Each cloud is a set of points of 11 numbers each, in no order, taken from a shape drawn with curves, like pieces of string that can fork, join and close up.
How many separate pieces and how many holes does the shape behind each cloud have?
(in the rows, 128 means zero)

des (82 x 11)
[[111  97 145 111 151 157 108 119 137 142  97]
 [ 61  70 128 103 155 182 114 141 151 143  92]
 [210 172 160 125  79  92 143 104 123 109 152]
 [101  92 139 109 150 162 108 124 143 142  96]
 [ 59  66 128 102 156 184 114 145 151 142  92]
 [148 156 144 144 142 118 127  98  80 137  96]
 [211 166 165 128  98  90 132 100 107 114 139]
 [ 67 100 105 117 140 175 121 131 164 142 103]
 [ 73 104 106 118 137 171 120 128 166 142 105]
 [215 179 154 130  71  85 148 103 124 108 159]
 [ 70 101 106 117 138 173 120 130 165 142 105]
 [126 150 129 145 137 129 130 102  93 138  95]
 [133 157 131 148 136 125 132  99  85 136  95]
 [210 194 133 148  77  81 143 100 113 108 157]
 [104  93 142 110 150 161 108 123 142 143  96]
 [210 171 160 134  99  88 134  99 105 113 140]
 [138 158 135 147 138 121 130  98  83 137  95]
 [119 122 139 127 145 143 117 110 117 140  95]
 [ 75  83 127 109 151 174 115 133 148 144  93]
 [ 87  89 131 110 150 169 112 128 146 143  95]
 [125 148 129 144 137 132 129 102  95 139  95]
 [ 67  76 127 106 152 180 114 139 150 143  93]
 [143 157 139 146 140 119 130  98  82 136  95]
 [ 50  78 113 108 151 185 118 143 157 143  95]
 [106  95 143 109 151 159 107 122 142 143  97]
 [ 70  78 126 107 152 176 114 136 150 144  94]
 [122 138 133 137 141 136 125 105 104 141  95]
 [131 156 130 148 137 125 133 100  85 137  95]
 [ 50  83 109 112 147 186 121 140 161 142  98]
 [121 129 137 131 143 141 119 108 112 141  96]
 [212 193 136 146  75  81 146 101 116 109 158]
 [136 158 133 147 138 122 132  99  83 136  95]
 [ 49  80 110 110 149 185 120 142 160 143  96]
 [210 164 167 125  94  92 135 101 112 113 141]
 [ 53  74 119 105 152 185 118 143 155 142  94]
 [122 132 134 133 141 139 121 107 108 140  94]
 [ 56  93 105 116 143 181 121 136 164 143 100]
 [215 184 150 133  71  83 149 103 122 109 160]
 [210 175 152 139  96  87 134 100 104 114 142]
 [114 101 145 113 151 155 108 118 134 142  96]
 [ 92 114 113 114 124 163 123 124 175 137 118]
 [206 191 134 150  87  83 138 100 107 110 150]
 [ 83 111 107 118 129 167 121 125 170 139 113]
 [214 178 155 128  71  87 148 103 125 108 158]
 [100 115 118 110 120 162 122 123 177 134 122]
 [ 56  70 125 103 154 184 115 144 153 143  92]
 [ 79 107 107 118 134 168 120 125 167 141 110]
 [109  96 144 110 150 158 108 120 139 142  97]
 [212 165 166 127  98  92 134 100 108 114 140]
 [ 86 112 108 117 128 165 122 124 172 139 114]
 [210 166 164 125  88  93 138 102 117 111 147]
 [207 192 130 151  83  82 139 101 109 109 153]
 [128 153 129 147 137 128 131 101  89 136  95]
 [209 168 161 124  84  92 141 103 120 110 149]
 [216 186 149 135  71  84 147 102 121 108 160]
 [ 89 113 111 116 126 164 122 124 174 136 117]
 [ 98  92 138 109 150 164 108 125 144 142  96]
 [211 173 158 125  76  90 144 105 125 109 155]
 [ 73  81 128 109 151 175 115 133 149 144  93]
 [212 175 157 127  74  89 146 104 124 108 156]
 [ 61  96 105 116 141 177 121 132 165 143 102]
 [207 194 130 151  80  80 141 101 111 108 156]
 [123 142 131 141 139 134 127 104  99 139  94]
 [209 164 166 124  91  93 137 101 115 112 144]
 [ 83  87 130 110 150 170 112 129 146 144  96]
 [119 117 141 123 146 147 115 112 121 141  95]
 [ 96 114 115 113 123 163 122 123 175 136 120]
 [ 79 108 107 118 133 168 121 126 167 140 110]
 [208 185 140 147  91  83 136  99 105 110 147]
 [ 76 105 107 118 135 169 121 127 166 141 108]
 [ 93  91 135 110 149 165 111 126 145 143  97]
 [ 87 113 108 117 127 165 121 124 173 138 116]
 [214 188 143 140  72  82 146 101 119 108 158]
 [ 82 110 107 118 131 167 121 125 169 140 112]
 [208 180 146 143  94  85 134  99 105 111 144]
 [ 80  86 128 110 150 172 114 130 147 144  95]
 [ 91  90 133 110 150 166 111 126 146 144  96]
 [150 154 147 143 145 118 127  97  79 137  95]
 [116 104 145 115 149 152 109 116 131 142  96]
 [118 110 143 118 149 150 110 115 128 143  97]
 [ 53  88 105 114 144 182 121 138 163 142  99]
 [118 111 143 120 149 149 112 114 126 141  95]]
pieces | 2
holes | 1

Bobub (65 x 11)
[[146 142 140 139  89 134 116  89 106 133 132]
 [153 141 136 147  83 132 112  91 103 139 123]
 [129  90 136 127 210 137 161 195 164  93 138]
 [126 142 150 119 110 128 124  95 115 120 148]
 [135 105 139 132 179 134 151 168 148 104 136]
 [128  92 136 125 211 136 163 195 165  92 140]
 [174 152 118 166  58 125 100  84  95 162  94]
 [131  91 135 129 208 137 161 195 162  94 137]
 [116  96 142 113 216 133 163 193 165  87 150]
 [124 141 151 116 120 126 128 101 120 116 150]
 [136 101 137 132 183 135 152 171 149 103 135]
 [141 141 142 135  91 132 115  90 106 131 135]
 [ 93 112 160  88 221 125 163 177 161  80 173]
 [124 137 150 116 130 127 132 112 124 113 151]
 [175 165 109 167  41 118  90  74  90 175  82]
 [124 135 149 118 135 127 133 115 126 113 149]
 [124 137 151 117 128 126 131 108 122 114 150]
 [136  99 136 134 187 135 153 178 152 102 134]
 [168 144 125 162  68 129 105  90  96 153 105]
 [126 130 150 120 142 128 138 124 130 111 148]
 [113  98 144 111 217 133 163 190 166  86 152]
 [133 110 141 129 170 132 148 158 144 105 140]
 [165 143 127 160  73 130 107  91  97 150 110]
 [128 123 146 123 154 129 142 137 134 109 145]
 [173 149 121 165  61 127 102  86  94 160  98]
 [159 140 132 153  79 132 111  91  99 144 118]
 [108 101 147 106 219 132 165 188 165  85 157]
 [ 96 109 157  92 219 126 164 179 162  81 169]
 [160 141 131 156  77 132 109  92  99 148 114]
 [132 114 142 128 167 132 147 152 142 106 140]
 [147 141 138 142  87 132 114  91 105 135 129]
 [131 116 144 125 163 132 146 147 140 106 142]
 [130 145 147 123 103 130 121  92 112 123 145]
 [156 141 134 150  81 132 111  90 101 141 121]
 [124 142 151 117 115 128 124  97 118 118 151]
 [123 140 152 115 123 128 129 103 121 115 150]
 [125 132 149 119 140 126 137 121 129 112 148]
 [128 144 148 121 105 128 121  93 114 122 145]
 [150 142 138 145  85 132 114  91 104 137 127]
 [136 142 144 129  95 131 118  90 110 127 139]
 [136  96 135 134 192 137 155 184 155 101 133]
 [135  91 134 133 202 137 160 191 159  97 134]
 [125 142 150 117 113 128 125  97 117 118 149]
 [122  91 138 122 214 136 163 195 165  90 143]
 [135 105 139 131 175 134 150 164 147 104 136]
 [175 160 112 168  47 121  94  78  92 172  88]
 [121  93 139 119 214 135 163 193 166  89 143]
 [104 104 150 100 217 129 165 185 165  84 160]
 [175 156 115 167  50 121  97  79  93 168  90]
 [133 143 145 127  99 130 118  90 111 126 141]
 [136  95 136 134 194 137 156 184 155 100 133]
 [174 154 118 167  55 124  99  82  93 166  93]
 [175 168 108 166  37 117  86  72  90 178  81]
 [135  92 133 134 199 137 159 189 159  98 133]
 [175 161 112 167  45 120  92  77  92 173  85]
 [130 120 144 125 158 130 144 142 137 108 143]
 [101 106 153  97 218 128 164 183 164  82 165]
 [133  91 135 131 204 138 159 193 160  97 135]
 [171 147 122 164  65 127 104  88  95 158 101]
 [170 145 123 162  67 130 105  89  97 156 105]
 [ 88 117 165  83 220 122 162 173 157  81 178]
 [131 142 147 125 101 130 119  90 112 124 144]
 [163 142 130 157  74 131 108  90  99 148 111]
 [128 126 147 121 149 128 141 131 133 110 146]
 [139 142 143 132  94 131 116  90 108 129 138]]
pieces | 1
holes | 0

sor (80 x 11)
[[163 129 146 124 130 120 159 113 140 126 117]
 [ 84 128 127 148 121 144 107 178 136 140 155]
 [ 51 117 110 153 121 160  79 197 115 140 159]
 [199 130 125 103 141 121 171  69 103 110  87]
 [128 132 124 132 147 138 130 126 131 144 144]
 [ 92 130 131 146 121 141 114 172 141 141 154]
 [196 130 119 103 144 125 168  63 104 112  88]
 [ 64 121 118 151 119 154  91 189 123 139 156]
 [151 131 146 126 129 125 152 120 147 131 126]
 [173 128 146 120 132 118 165 105 131 120 110]
 [178 128 144 117 132 118 167 101 127 118 108]
 [ 60 114 108 150 126 160  84 188 109 141 157]
 [ 60 121 119 152 116 155  90 194 126 137 157]
 [134 125 115 132 160 137 128 119 114 139 141]
 [131 135 141 131 128 130 138 133 152 140 139]
 [ 95 131 133 145 122 140 115 170 142 142 154]
 [186 131 126 107 143 128 163  68 120 121  99]
 [165 129 147 123 130 119 161 110 137 123 115]
 [ 62 115 108 150 127 158  86 185 111 141 156]
 [204 133 133 101 136 116 177  70 111 108  88]
 [188 131 127 107 143 126 165  69 120 119  99]
 [ 50 120 116 153 116 159  82 200 121 138 159]
 [ 80 126 125 149 120 146 104 180 133 140 156]
 [ 54 115 108 152 123 161  81 193 112 141 159]
 [ 56 121 119 153 114 155  87 197 125 137 157]
 [203 132 130 102 137 118 176  70 107 108  87]
 [148 132 146 127 128 126 149 122 149 133 128]
 [140 133 143 128 128 128 144 126 151 137 133]
 [200 132 132 103 137 118 174  75 109 110  90]
 [130 126 115 131 159 140 127 118 118 143 143]
 [137 129 129 136 149 131 136 128 124 138 139]
 [128 129 118 131 155 140 127 121 124 144 144]
 [139 128 129 137 151 129 137 127 120 137 138]
 [132 125 115 131 160 139 128 118 116 142 142]
 [137 125 121 134 157 133 132 122 115 138 140]
 [192 129 138 109 136 117 171  86 116 113  97]
 [135 130 129 135 148 132 134 128 126 140 141]
 [105 133 135 141 124 136 122 160 147 143 151]
 [123 135 139 133 127 133 133 141 152 142 144]
 [193 131 130 105 140 123 169  70 120 117  96]
 [195 130 135 107 137 117 173  80 113 112  94]
 [117 135 138 136 127 134 130 146 151 143 147]
 [140 127 126 135 152 130 137 126 118 137 137]
 [ 66 119 116 151 121 155  92 187 120 140 156]
 [ 64 116 110 150 126 157  89 184 113 141 156]
 [112 134 137 137 125 135 127 151 151 143 149]
 [194 131 119 104 145 127 167  61 108 115  89]
 [204 133 134 101 137 116 177  70 113 110  89]
 [135 125 118 133 158 135 131 120 114 139 140]
 [183 128 142 115 134 118 169  95 123 115 104]
 [197 130 121 103 143 124 169  66 102 111  88]
 [ 77 124 123 149 120 149 100 182 129 140 156]
 [ 69 121 119 151 121 153  95 186 123 140 155]
 [139 126 125 135 154 131 135 124 116 136 138]
 [129 131 122 132 150 139 128 124 128 145 144]
 [142 133 145 128 128 128 146 125 151 136 131]
 [192 132 120 105 146 129 165  61 111 118  92]
 [100 132 134 143 123 138 119 164 145 142 153]
 [197 131 132 103 138 119 173  70 118 114  93]
 [200 132 133 103 137 118 175  70 117 113  91]
 [ 53 121 118 154 115 157  85 199 124 137 158]
 [202 132 127 102 139 119 174  69 105 109  87]
 [187 133 123 106 144 129 163  65 117 120  98]
 [ 57 114 108 150 124 160  83 190 111 141 158]
 [196 131 119 103 144 127 167  61 106 114  89]
 [130 132 126 133 146 136 131 127 131 143 143]
 [132 131 128 134 147 134 134 128 130 142 141]
 [135 134 142 129 128 130 141 129 151 139 137]
 [128 134 140 132 127 132 136 136 152 141 141]
 [ 73 123 121 150 120 150  98 184 127 140 155]
 [155 130 146 126 129 123 154 117 145 129 123]
 [158 130 147 125 129 122 156 116 143 128 121]
 [ 86 128 129 147 121 143 109 176 138 140 155]
 [190 132 121 106 145 129 164  62 114 119  95]
 [140 128 128 136 151 129 137 127 118 136 138]
 [187 128 140 112 135 117 170  91 120 114 102]
 [169 128 146 121 131 119 163 109 134 121 113]
 [108 134 136 138 125 135 124 156 149 143 151]
 [ 50 119 114 153 117 159  80 200 119 137 159]
 [ 66 117 112 150 125 156  90 185 115 141 156]]
pieces | 2
holes | 3

fenu (62 x 11)
[[159 123 131 130  94  98 123 120 142 140 131]
 [169 128 134 124 115  99 111  93 169 150 151]
 [155 122 130 132  89  97 126 127 136 137 126]
 [180 132 143 110 133 106 113  60 193 168 178]
 [171 129 136 122 121 100 108  84 178 153 158]
 [151 121 127 136  86  97 124 134 128 131 123]
 [144 117 122 143  85  97 118 147 113 121 119]
 [174 131 139 116 130 103 108  69 190 160 170]
 [156 122 130 132  90  98 125 126 137 138 128]
 [169 129 135 123 119 100 109  88 174 151 155]
 [172 131 137 120 126 101 107  77 184 156 163]
 [169 128 134 124 117 100 110  90 172 150 153]
 [178 132 141 112 133 105 111  63 193 165 175]
 [151 121 128 136  86  97 124 134 129 132 123]
 [172 130 136 121 123 100 107  81 181 154 160]
 [152 121 129 134  86  97 125 132 131 133 124]
 [168 127 133 125 113  99 111  95 167 149 150]
 [172 130 137 121 124 101 107  78 183 155 162]
 [172 131 137 119 127 101 107  75 186 156 165]
 [165 125 131 128 105  98 116 107 156 145 141]
 [177 132 141 113 132 104 110  64 193 163 174]
 [161 123 130 130  97  98 121 117 145 142 134]
 [165 126 132 128 107  98 115 104 158 146 143]
 [179 131 142 111 133 106 113  61 193 167 177]
 [174 131 139 117 129 102 108  72 188 158 167]
 [177 132 142 113 132 104 110  63 193 164 174]
 [154 122 130 133  87  97 126 129 134 136 125]
 [161 123 131 130  98  98 121 115 146 142 135]
 [178 132 142 112 132 105 111  62 193 165 176]
 [154 122 129 132  88  97 126 128 134 136 126]
 [167 127 133 125 112  99 112  97 166 148 148]
 [163 124 131 129 102  98 118 110 152 144 139]
 [154 121 129 133  87  97 125 130 133 135 125]
 [164 125 131 128 104  98 117 108 154 144 141]
 [161 123 131 129  99  98 120 114 148 142 136]
 [160 123 130 130  95  98 123 118 143 141 133]
 [146 118 123 141  85  97 120 144 117 124 120]
 [179 132 142 111 133 105 112  61 193 167 177]
 [157 122 130 131  91  97 125 124 137 138 128]
 [146 118 124 141  84  97 120 143 119 125 121]
 [153 121 129 134  87  97 125 131 132 134 125]
 [157 122 130 131  91  97 125 123 138 139 129]
 [170 129 135 122 120 100 109  85 177 152 157]
 [145 118 123 142  84  98 119 145 116 123 120]
 [143 117 121 144  84  98 117 148 112 120 119]
 [150 120 127 137  86  97 123 137 126 130 122]
 [147 119 125 139  85  97 122 140 122 128 122]
 [175 132 140 115 131 103 109  66 192 162 172]
 [157 122 130 131  92  97 124 122 139 139 129]
 [173 131 138 118 128 102 107  74 187 157 166]
 [158 122 130 131  93  98 124 122 140 139 130]
 [149 120 127 138  85  97 123 137 125 129 122]
 [147 119 125 140  85  97 121 141 120 126 121]
 [155 122 130 132  89  98 125 126 136 137 127]
 [163 124 131 129 101  98 119 112 150 143 138]
 [166 126 132 127 108  98 114 102 160 146 145]
 [149 120 126 138  85  97 122 138 124 128 122]
 [176 132 141 114 131 104 109  65 193 162 173]
 [152 121 128 135  86  97 125 133 130 133 124]
 [175 131 140 116 131 103 108  67 191 160 171]
 [167 127 133 126 110  99 113  99 163 148 147]
 [174 132 139 117 130 102 108  70 190 159 169]]
pieces | 1
holes | 0

vizo (73 x 11)
[[152 146  90 180 139 128 127  99 106 133 131]
 [133 207 127 102 144  67 103 172 150  77 167]
 [134 171 120 147 146 106 117 133 123 100 155]
 [151 145  89 180 138 129 128  98 107 134 130]
 [143 127  86 176 130 147 125  94 110 147 127]
 [131 177 125 134 146 102 113 144 131  93 159]
 [139 117  88 173 121 157 125  92 108 154 125]
 [132 174 123 141 147 105 116 139 128  96 157]
 [151 152  96 177 141 120 127 104 107 123 136]
 [152 147  91 180 140 126 127 101 105 132 132]
 [143 163 110 162 144 111 121 119 114 110 146]
 [139 118  89 172 122 157 124  92 109 153 125]
 [144 129  87 177 131 145 124  93 109 146 127]
 [147 157 103 170 143 115 124 112 110 116 141]
 [139 113  89 171 118 161 124  92 107 156 124]
 [149 157  99 174 142 117 126 109 109 120 140]
 [150 143  88 179 138 131 126  97 107 136 130]
 [142 125  87 174 128 151 124  92 109 149 126]
 [131 197 132 108 145  82 103 166 146  83 166]
 [139 101  89 173 109 164 130  88 100 167 119]
 [150 141  87 180 137 133 127  97 107 136 128]
 [148 137  87 180 136 135 126  97 107 140 128]
 [130 196 132 109 145  86 103 165 145  83 165]
 [152 149  93 180 140 123 127 101 107 130 133]
 [152 150  94 178 140 121 126 103 107 128 134]
 [132 205 129 102 144  70 102 171 150  78 166]
 [148 158 102 172 143 115 124 110 109 118 141]
 [130 192 132 113 145  88 106 162 143  85 165]
 [145 160 106 168 143 113 124 115 111 115 143]
 [147 134  86 178 134 140 126  95 109 141 128]
 [132 202 129 104 145  77 103 168 147  80 167]
 [145 133  87 177 132 141 126  94 108 143 129]
 [139 109  90 172 114 162 126  89 104 160 122]
 [131 198 132 107 145  81 104 167 147  82 166]
 [130 190 131 114 147  89 105 161 142  85 164]
 [130 182 128 127 146  98 110 150 135  89 161]
 [148 136  86 179 134 137 126  95 108 140 127]
 [129 185 131 120 147  95 108 155 138  87 163]
 [129 183 129 123 147  96 109 153 137  88 162]
 [140 105  89 172 111 162 127  89 103 163 121]
 [142 126  87 175 128 149 125  94 108 147 127]
 [145 162 107 165 143 112 124 116 112 113 145]
 [139 110  90 171 115 162 125  89 106 160 123]
 [151 152  95 177 140 121 126 104 107 126 135]
 [130 180 128 127 147 100 112 149 135  90 161]
 [140 165 111 160 145 110 121 122 116 108 148]
 [136 168 118 151 146 107 118 131 122 101 154]
 [132 200 130 106 146  80 103 167 147  81 165]
 [150 154  98 176 142 116 125 106 107 122 138]
 [132 207 126 102 144  67 103 171 149  78 165]
 [140 121  87 174 125 152 124  93 109 151 126]
 [139 110  89 171 117 160 126  90 107 158 123]
 [138 166 115 155 145 109 120 127 119 104 151]
 [130 188 131 116 147  92 107 159 141  85 164]
 [138 112  90 171 117 160 125  91 106 157 124]
 [133 209 125 101 144  66 103 172 150  76 166]
 [134 172 120 145 146 106 118 135 125  99 156]
 [139 115  89 172 120 158 125  92 108 156 124]
 [145 130  86 176 132 144 126  94 109 144 128]
 [130 194 131 111 145  87 104 163 144  84 165]
 [141 119  88 173 124 155 125  92 109 151 126]
 [140 104  89 173 111 163 129  88 101 164 121]
 [139 166 113 155 145 109 120 125 119 105 150]
 [129 188 130 119 146  94 108 158 139  87 164]
 [140 103  89 172 110 164 128  88 101 165 120]
 [130 178 127 131 147 101 112 146 132  91 160]
 [132 202 129 103 145  74 103 170 149  79 167]
 [149 139  87 179 136 134 126  95 107 139 130]
 [131 200 132 105 145  79 103 168 148  81 165]
 [140 121  88 173 125 154 125  93 109 151 126]
 [132 205 129 103 146  72 103 171 149  79 165]
 [132 176 124 138 147 103 115 141 129  94 157]
 [139 106  89 172 112 163 127  89 104 162 122]]
pieces | 1
holes | 0
